In the rows, zero is written as 128.
Rotation paths and how fast each direction turns (deg/step)
Each turn is a multiple of 5 degrees from 10 to 175, or 0.
Each row of a path follows its step; steps can be skipped.
path 1
step 1: [129 136 128 128 116 132 119 133 128 121 123 131 113 124 119 132 122 134
 130 120 131 125 114 127 123 141 123 135 138 126 129 136 130 132 119 120
 138 127 135 129 136 128 129 130 126 116 122 126 121 119 129 110 133 125
 115 122 129 127 130 131 125 132 139 134 128 128 130 133 126 128 131 132
 124 126 131 130 127 122 125 129]
step 19: [128 136 129 134 130 130 127 133 128 125 124 121 122 135 127 136 132 132
 117 112 123 133 119 122 122 140 117 134 136 130 133 124 124 132 113 126
 133 125 139 135 120 130 131 123 127 128 127 129 126 120 131 127 127 133
 121 133 130 116 121 125 117 123 130 123 136 131 124 135 125 127 125 132
 123 123 129 139 135 116 137 125]
step 20: [121 127 120 126 126 124 118 133 132 122 125 127 115 116 126 129 127 136
 136 120 134 125 125 125 138 142 122 125 130 134 139 134 130 127 117 134
 120 132 134 125 132 137 127 135 122 121 131 138 132 119 137 115 127 124
 128 124 131 118 132 135 126 144 130 122 130 126 133 132 133 133 126 131
 133 128 131 121 122 125 128 130]
step 21: [131 127 133 129 132 130 116 124 125 125 124 130 138 134 123 135 127 127
 125 129 126 133 125 129 124 142 122 132 134 123 127 133 122 131 130 119
 127 132 141 125 135 121 129 139 120 137 122 133 132 127 123 126 126 119
 136 124 119 121 127 127 115 132 128 120 129 131 130 139 130 123 111 130
 130 137 142 127 120 123 128 118]
step 30: [114 134 134 134 124 121 131 129 128 119 115 131 123 121 131 137 129 134
 125 116 121 124 116 123 123 134 120 114 134 130 131 128 118 132 129 120
 126 126 134 132 131 133 134 126 124 128 125 138 135 121 128 129 126 121
 126 133 133 123 124 126 118 127 145 134 131 129 126 135 129 126 115 130
 128 134 131 132 130 115 132 129]
step 33: [134 129 134 135 119 127 116 131 122 126 123 126 114 127 122 139 115 130
 136 123 124 119 120 133 123 136 112 122 122 128 130 125 138 128 130 127
 125 120 131 125 134 123 129 132 123 123 119 128 123 124 126 129 138 125
 117 129 133 126 123 126 119 132 135 136 126 128 132 136 128 125 126 135
 127 130 136 126 119 115 131 129]
step 35: [132 128 124 136 119 120 125 127 127 129 118 125 119 124 117 129 133 131
 136 124 128 133 132 132 129 144 120 132 132 121 138 125 129 125 130 125
 133 132 132 132 127 134 134 133 121 115 143 127 120 114 127 130 114 127
 131 128 127 119 125 127 134 131 123 129 138 126 128 131 133 130 116 129
 129 127 139 117 125 124 126 127]
step 36: [133 135 143 125 118 125 116 128 123 123 128 128 122 130 129 133 127 128
 136 130 133 129 116 129 125 134 108 125 130 128 130 131 126 128 130 119
 117 128 142 129 118 129 130 129 121 143 125 134 132 129 128 129 123 130
 124 137 130 118 131 124 122 134 133 125 124 118 129 129 133 127 124 126
 127 135 132 131 133 113 123 124]
[128 127 127 128 132 130 128 129 126 128 129 128 127 131 129 130 128 130
 130 125 128 126 128 127 129 130 128 129 124 128 128 125 130 128 125 126
 130 130 127 127 127 128 126 126 130 126 127 129 128 129 130 129 128 129
 130 126 127 128 126 129 126 131 128 128 127 127 128 128 127 128 128 130
 126 129 127 129 127 130 129 129] : 55
[131 128 128 128 126 130 128 127 126 125 128 129 129 129 125 128 128 127
 132 130 131 130 130 131 126 127 128 127 128 128 127 126 128 128 131 126
 130 128 127 130 127 130 128 127 128 127 129 128 127 127 128 130 129 127
 127 131 127 127 128 130 127 131 128 129 127 129 129 128 127 126 130 128
 127 127 129 126 127 128 127 130] : 35
[126 129 128 128 127 128 128 132 129 128 128 128 128 129 129 129 127 128
 128 129 126 127 125 129 127 124 128 128 128 128 127 128 126 130 128 125
 128 128 131 127 129 128 128 128 130 127 129 126 126 130 128 128 130 129
 127 130 132 127 127 127 126 127 127 129 127 127 130 128 128 127 130 129
 126 125 127 129 125 125 128 129] : 100
[126 129 130 128 130 129 130 127 127 125 126 128 131 128 130 130 129 127
 127 128 128 130 126 126 129 125 129 128 130 126 129 129 129 126 129 125
 127 129 127 129 129 131 128 130 127 128 126 131 130 130 127 128 129 127
 130 130 128 132 128 129 127 129 128 130 130 127 131 129 127 130 128 127
 129 129 128 127 126 129 129 128] : 45
[129 126 128 126 128 128 130 128 125 129 129 129 130 129 132 127 130 127
 130 126 129 129 128 127 127 128 129 128 131 128 128 129 129 130 129 128
 127 130 125 127 129 128 127 130 128 129 128 125 127 130 128 127 127 128
 129 129 127 127 127 128 124 128 124 126 128 131 127 127 130 128 126 129
 129 128 131 130 127 129 128 129] : 135
path 2
step 0: [119 124 126 119 144 144 122 129 139 130 128 123 141 139 119 120 136 135
 123 119 131 130 132 129 125 123 122 128 123 131 132 118 129 128 116 144
 125 121 125 111 129 120 134 133 136 129 128 123 124 129 125 116 130 112
 134 122 124 135 116 121 134 121 126 130 123 125 131 129 125 137 132 128
 131 121 126 126 135 127 124 127]
step 9: [139 129 125 121 140 142 131 139 129 126 127 121 120 142 135 120 126 139
 118 124 129 131 119 118 127 123 129 140 138 129 136 130 130 129 117 128
 123 133 122 120 121 136 134 133 136 126 133 134 129 133 125 129 127 124
 119 120 133 126 131 144 129 120 140 127 127 135 140 134 133 144 130 135
 129 131 123 123 121 135 121 132]
step 10: [125 116 130 132 122 129 127 128 134 124 132 130 117 133 118 131 128 145
 111 122 134 134 126 117 127 127 129 139 130 145 134 127 134 127 123 124
 119 131 126 131 108 114 141 135 134 129 132 130 138 124 128 137 132 138
 131 121 129 124 118 127 136 125 140 126 118 138 129 128 124 126 127 129
 129 130 124 130 123 128 120 119]
step 15: [129 122 122 115 128 123 126 134 131 137 129 127 127 125 131 126 140 131
 119 127 135 128 125 127 126 128 145 145 139 128 130 120 131 129 122 134
 128 138 123 131 124 138 134 133 128 129 132 120 131 119 123 132 138 120
 121 125 123 128 116 128 139 114 132 131 127 140 126 139 132 135 136 121
 124 126 118 116 136 139 114 128]
step 20: [129 127 123 120 138 130 117 124 128 122 110 122 136 124 131 121 132 135
 134 114 145 131 133 119 123 128 126 138 128 126 139 109 123 126 125 122
 129 124 125 125 127 131 139 138 128 134 128 118 137 123 126 118 133 124
 127 119 135 130 141 134 133 127 126 129 119 142 124 134 127 130 123 129
 132 133 127 116 132 123 128 136]
step 28: [121 121 136 123 134 134 122 126 138 123 123 132 122 136 127 126 136 132
 122 126 129 129 139 127 121 125 116 141 123 130 126 125 119 125 125 125
 124 137 130 125 117 126 131 146 138 116 127 121 134 126 118 129 133 132
 124 116 125 133 124 132 137 117 140 124 118 144 120 129 120 127 127 134
 125 130 128 122 116 135 114 129]
step 29: [137 118 121 135 129 137 135 136 138 120 117 117 119 140 123 126 137 134
 121 116 132 119 133 113 118 128 122 126 130 129 142 125 123 123 122 127
 132 135 130 127 124 133 134 137 142 127 136 128 127 113 124 120 123 125
 138 115 126 136 122 126 136 135 130 134 125 120 130 120 119 131 130 133
 128 125 133 132 127 126 121 123]
step 39: [113 116 119 113 134 120 121 113 132 127 131 130 133 135 122 123 129 137
 122 127 132 123 131 133 130 118 130 130 127 129 137 119 135 130 107 131
 129 127 132 130 122 124 136 142 130 128 132 133 138 125 129 127 133 126
 132 128 120 127 128 131 134 136 125 112 120 138 134 132 125 141 129 126
 127 134 119 121 133 122 118 125]
[130 129 128 128 127 129 128 128 127 128 128 131 133 128 128 128 124 129
 128 128 129 131 127 129 130 128 129 128 129 130 130 126 128 129 129 130
 125 130 127 129 127 129 129 126 130 127 129 126 125 126 128 128 127 128
 129 129 129 127 126 129 128 127 129 125 127 131 127 129 128 128 127 125
 130 128 131 127 127 129 127 128] : 65
[129 127 126 127 127 126 128 130 128 128 129 126 126 127 130 127 126 128
 128 125 128 128 129 129 126 127 128 129 130 130 128 128 128 126 128 126
 128 129 124 129 129 129 129 128 125 129 125 129 127 131 127 126 126 128
 129 129 132 129 127 130 128 128 128 128 129 130 129 127 128 126 127 128
 130 127 130 128 131 129 128 128] : 65
[129 128 128 130 126 128 128 127 129 127 128 126 128 127 132 127 131 129
 129 129 129 128 127 129 128 129 125 128 128 127 128 127 126 132 130 128
 129 129 128 131 127 128 129 128 129 126 127 129 125 129 126 124 128 127
 129 129 127 129 129 128 130 128 128 127 125 128 128 130 127 124 127 127
 125 128 128 128 128 128 128 128] : 10
[129 128 128 128 129 127 128 127 128 128 131 131 125 129 130 129 126 129
 128 130 129 127 128 127 129 128 130 126 126 129 125 129 127 129 126 127
 126 127 127 129 124 126 130 127 128 128 128 128 127 128 129 129 130 128
 127 131 128 128 128 129 133 128 130 127 128 129 127 128 128 130 128 128
 129 127 125 130 131 127 129 129] : 85
